A: rows in several groups, each row roughly a mix of its group's directions
A (117 x 14)
[[ 11  -8 -17   2 -13  14 -16  12 -20  35  -5  17  12  41]
 [ 14 -18 -20   7  27  -1   9 -12   7 -17 -20  -8 -29  38]
 [  2 -19   8 -12 -22  -8  22  10  -5 -43  13  -3 -35   3]
 [ -4 -11   0   0 -29  31  12 -16   4  31  -6   8   3  39]
 [-13 -10 -16  19 -17  -9 -43  24 -25  14   0 -11   3  21]
 [ 31 -23  10 -11  16 -11 -18  -9 -22  28 -14  20  24  10]
 [-18  26  -9 -13   0  -6 -11  34  15  33  10  -9  30 -10]
 [ -6 -14   9  17   9  -1  30 -35   5  21  12  23  -3  31]
 [ 26   9  -5 -16  15  10 -20  14 -19  27  22  16  24  25]
 [-12  38   6   2   4  13   8 -19  -2  -8  35 -29 -23  11]
 [ 29   4 -12  -7  -2  35 -20  26  -4  35  -5   7   5  18]
 [  1   5 -18   7   2   8  21  -4  -9  24  15  32   3  47]
 [ 28 -25   7  16  -6  -1 -11 -17  -9  -8 -19   8 -47   1]
 [  4 -30 -21  19  -8  13 -25 -27   7  13 -21 -19 -25  -4]
 [ 23 -51 -10 -12  11  13  -7   5  -5  19 -21  19   9   4]
 [-22  41  15  15 -29   5  19   7   0 -12  25   1 -14 -12]
 [  3  -6  -2  25  -2   4 -23 -11  13  44  -1 -21 -33  -3]
 [ 10 -51  -8  -8  -5 -17 -15  19  -2  18 -22  10  18  -8]
 [-16 -12 -11  -2 -17 -32 -34  14 -34 -12  -7  -6  18   6]
 [-22 -25 -16   3   1 -23 -23 -12 -18   8  35 -11 -27   3]
 [ -6 -25  -4 -20 -24  -9 -31  13   8  13  -8 -10 -27 -31]
 [  7  12   5   3  18 -28 -28   8   2 -16 -12 -28  -6 -39]
 [ 16  24  20  10  13  -2  32   5 -11 -30  22  20  -4  21]
 [ 12  43  16   1  16  11  26  14  -3 -13  33  11   8  -3]
 [-24  14  -5  18  -4 -20  -6   6  13 -29  -6 -31 -23 -29]
 [ 26  -6  13  14  13  29  12 -43 -14  -8  -7   3 -20 -13]
 [-26 -20   7  18 -21  -1 -26  17   1 -20  -6 -30 -13 -26]
 [-15 -19   9 -17 -24 -35 -11  28   2 -19  13   5 -27   4]
 [ -2  29  -7  12  15 -25   4  -6  17 -30  -9 -32 -15  23]
 [-25   6 -10   1 -16 -33 -20   9 -12 -33 -12 -25  -1 -19]
 [-13  44   2  16  -1  -8  16 -12  10 -30   8 -15 -25  13]
 [  3 -21 -10  12  -6  -2 -36 -12   8  40 -25 -11 -19  -9]
 [ -5  41   5   9   6   1   6   2  10 -16  25 -41 -17  12]
 [-10  42  24  -6 -32   3  16 -25   4  -5   8  -1   9 -20]
 [ 19  17  -4  10  18  22  23 -13  15 -27 -25  14 -20  23]
 [ 15  12  41 -14  12  -6  32  -3 -20 -16   9  27  -1  -4]
 [ -7 -24 -10 -12 -23 -27 -17  23   1 -39   1   9 -20   7]
 [  9 -37  11  -6  -8  10   7 -37 -14 -20 -15  -1 -29 -13]
 [ -9  40  15  14 -27 -21  -5  11  17 -20   6  -3   5 -29]
 [ -1 -18 -17  -2  -7  19 -22 -15   9  37 -24 -24  -5 -27]
 [ 11  -6  20  -9  -1  -4   3 -18  20 -11 -37 -20  -7 -41]
 [ 33  17  -2  -1  35  -9  -8  -9  -5  36  10  14  10  21]
 [-14 -35 -22   2 -20 -23 -33   8   9   6 -22  -7 -13  13]
 [ 14 -27   9 -11   1  19   2 -40 -17 -22 -18   8 -12 -25]
 [  1 -15  10  28  13 -10 -19 -21  -5  41  14  -2   0  30]
 [ 10  20  18  12  28  -2   7 -13  -9  35 -16  18  31  12]
 [-40 -32  15  23 -24  -8 -10  -6  -2 -17   5 -20 -10  -8]
 [ -9 -34  -3 -23 -28 -14  17  15  -6 -37  -7  -6 -16   6]
 [ 12 -45  -5 -15   1 -17 -23  16  -2  24 -12 -10  25  -8]
 [ 26   1  12 -23   5  38  10 -28   3  12 -20  16  22  -5]
 [ 32  -2   8  -9  27  11   7 -10  -4  33  16  28  15  22]
 [  0  22 -12  14  24  -8  -9 -14   9 -26  16 -27 -33  19]
 [  9  25  12  15  28  14  -5 -22  -1  43  -5   6  22  -7]
 [ -3 -13 -19   7 -13  -8 -42  12  15  36 -17 -13 -14  -9]
 [ -1 -22  11 -11 -16  32   9  24 -17  34  15  14  18 -12]
 [-13 -16  -6  31   0 -13 -15  -9 -16  31  13   6  -1  41]
 [ 17  22  14 -33  20  19  18   1  10 -13  34   8  15 -13]
 [ -1 -41 -11 -16 -27   8  13  -4  -1  -7 -25 -26 -23  -9]
 [-12 -37 -16  -7 -26 -24  -9  13   1 -31 -12  -2 -17  18]
 [-20  -9  14 -11 -31   7  15   0 -20  25   0  32  24 -19]
 [ -9  28   9 -17   9 -13  19  26  -4 -17  15  19  39  10]
 [-38 -18  -8   8 -22 -39  -4   3 -17   6  22  -6 -16   0]
 [ 30  22  -5 -11  37   2  -3  10  -7  18  30  20  13  13]
 [ -1  14  -9  13  11 -38  -7   7  19 -25  -7 -38 -12  16]
 [ 11 -31 -13   9   3  20 -13 -44  -8  -9 -30  -1  -6  -9]
 [-24  -4  -5 -18 -17 -33  -5  37   6 -26  16   7   7  14]
 [  6 -33  11 -10 -27   7   0  30  -5  29  -2   8  25 -21]
 [-11  26   8  -3  -1 -16  17  29   3 -29  39   9   4  17]
 [  9  13  -7   7  12 -32  -4  -6  24 -26 -17 -38 -11  17]
 [-17 -26  -3  -5 -15 -36 -31   9 -11  18  17  -6  11 -23]
 [-10 -28  -3  31  -6 -18 -39  16 -15   8 -18 -15 -11  -5]
 [ 38  -1  -3  -7  20  32   3  15   1  31   3  26   4  12]
 [-11  28   1  -4  17  -2  16   3  -5 -30  22  18  39  14]
 [ 26  33 -15  -9   7  27   8   0  13  34   4   7   0  27]
 [-20  26   5  -3   9 -18  19  21   2  -8  21  10  36  27]
 [ 11 -50 -11   0  -1 -15 -14  24  -1  11 -23  21  11  -7]
 [ 32  -8   3  21  13  26  -5 -39 -11  -6 -15   7 -23 -11]
 [  7  17 -10   7  22  -7 -10 -27  11 -24  13 -28 -34  19]
 [-13   1   5 -19 -20  11  -6  21   5 -38  -2 -22   1 -38]
 [  4 -14  -2   2  -2 -22 -32  -6 -30  27  -1   5  23  32]
 [-17  -3 -11  -7 -19 -22  17  35   6 -32  15  -5   0  29]
 [-30   6 -11  18 -16 -28  -4  -1   5 -28 -19 -26 -19 -18]
 [-34 -15   3  18 -33 -17  -6 -17   3 -12 -23 -27 -11  -4]
 [ -7 -28   4   1 -17 -18  28   2  -6 -33   0  -6 -22  34]
 [ 27 -24  11  15   2  14  12 -34 -14 -11 -20   2 -33   2]
 [-11  31 -13  15   3 -17 -10  37  17  20  17  -3  15  25]
 [-14 -14   7 -12 -13  20  -1   1 -25  29  12  37  20 -21]
 [ 12   9  21 -31  16  -2  33 -26  13 -20   5   9  12 -22]
 [ -9  -1 -18  34   2 -10 -33  19 -15  25  12  -6  -9  27]
 [ 14 -36   5   9  -4  10  13 -37 -14 -13 -26  -3 -24   8]
 [ 11  -4   2 -36 -27  26  22 -13  -2   6 -19  17  23  16]
 [  5  35  12  -7   9   5  30  19  -5 -28  33  10  12   1]
 [ 34   0  -8  14  31  -2  -3  -2  -3  40 -10  23  -3  19]
 [ 17  37  17   3  18  19  26  -2  -7 -21  31  11   3  -9]
 [  0  12  10  -2  19 -26   0  -4  12 -31  -7 -20  -9 -45]
 [-32  48   3  10   0 -23   7  -9  -2 -17  14 -18  -5   8]
 [-13  45  15  -2 -20 -12   5 -32   6 -14  16 -19  -4 -11]
 [-24  18 -11 -13  -5 -25 -19  40  13   4  15   6  27   6]
 [-18 -14 -19  31 -27   4 -23  14  -8  20 -16 -10 -15  24]
 [ -2 -38 -11 -10  11 -25 -24   9  -9  17 -22  16  28  -8]
 [ -3 -38  18   8   9 -24 -20   7 -13 -21 -13  -4   1 -35]
 [-19 -14 -10  29 -15  20  16  -2   2  22  12  15 -15  39]
 [ 15 -44  -8  -9   8  -1 -14  14  -4  17 -26  26  23  -8]
 [  4 -18  12 -11 -20  20   6  13  -9  23 -11  36  29 -23]
 [ 12  18  -9  13  12 -20  -3 -20  23 -37 -15 -16 -27  14]
 [ -8 -28   3  -8 -30 -20 -27  -5  -9  18  25   0  -1 -32]
 [ 26  14  12 -10   0  46  21 -26   7  -3 -13  20   1  -1]
 [ -3  12  -1 -17  23  23  22 -43 -12   6  -5  -6  -1  31]
 [ 10  14 -13  12  26 -17  -3  -1  19 -28 -11 -31 -20  27]
 [  3 -31 -19  25  -7  -4 -33 -22   6   4 -20  -6 -27  11]
 [ -3 -15  14 -16 -19  20  14   7 -15  29 -10  29  33 -15]
 [ 17 -40   1 -15  -7  -8 -23   6   1  20 -17  14  27 -24]
 [ 16  15   4 -35   2  32  14   7  -2   3  31  18  23  13]
 [-13  -9  10 -16 -10  30   4  -6 -27  34  21  23  17 -13]
 [ 23 -40 -16  -7  18  12   0 -28  -1   0 -17  10 -22  21]
 [-39  -6   2  22 -20 -22 -17  -1   0 -22   1 -32 -13 -13]
 [ -1   4  25 -16  20  -5  30 -21  16 -29  18   3   3 -30]]

which group is each row in? (one row of each group first)
[-12 -10  -1  -6 -21 -27  12  31   3 -35  17  -1 -19  24]
D
[  6 -10  13  -6  -5  -1  23 -22  21 -14 -42  -5 -11 -32]
X
[ 19 -47 -12  -1   7   4  -2  19   0   9 -31  27   7   4]
P

[  2  -7  24 -12 -10  16   8 -39   6  30  13   0  18  29]
X
[-20  16 -12   8  -2 -14 -13  28   1 -37   6 -22 -15 -30]
X
[ 12  18   2 -19  15  28  36  -1  12  -2  32  24   5   8]
X
[-16  36   3  -3   2 -13   3  39  14  18  31  -5  14   4]
D
[-27 -11  -9 -12 -19 -28  -8  22   7 -38  22   3  -3  15]
D
[-14 -40  -4  -5  -7 -10   1  31 -18  28 -10  16  24  -1]
P
[-15 -24 -20  41  -7 -17 -17  16 -15  10 -19   4 -19  14]
X
[ -9  12 -15   2  -5 -28 -38   7 -28  12  11 -10  17  28]
X
[-12   9  27 -24   1 -15  42  14 -11 -20  16  11  18  10]
D
[ -3  29  -2  -2   7  -5  31  27  -2 -23  17   9  29  25]
D
[ -5  29  11  -8   4 -11  16  26  -1 -34  37  16   7   6]
D
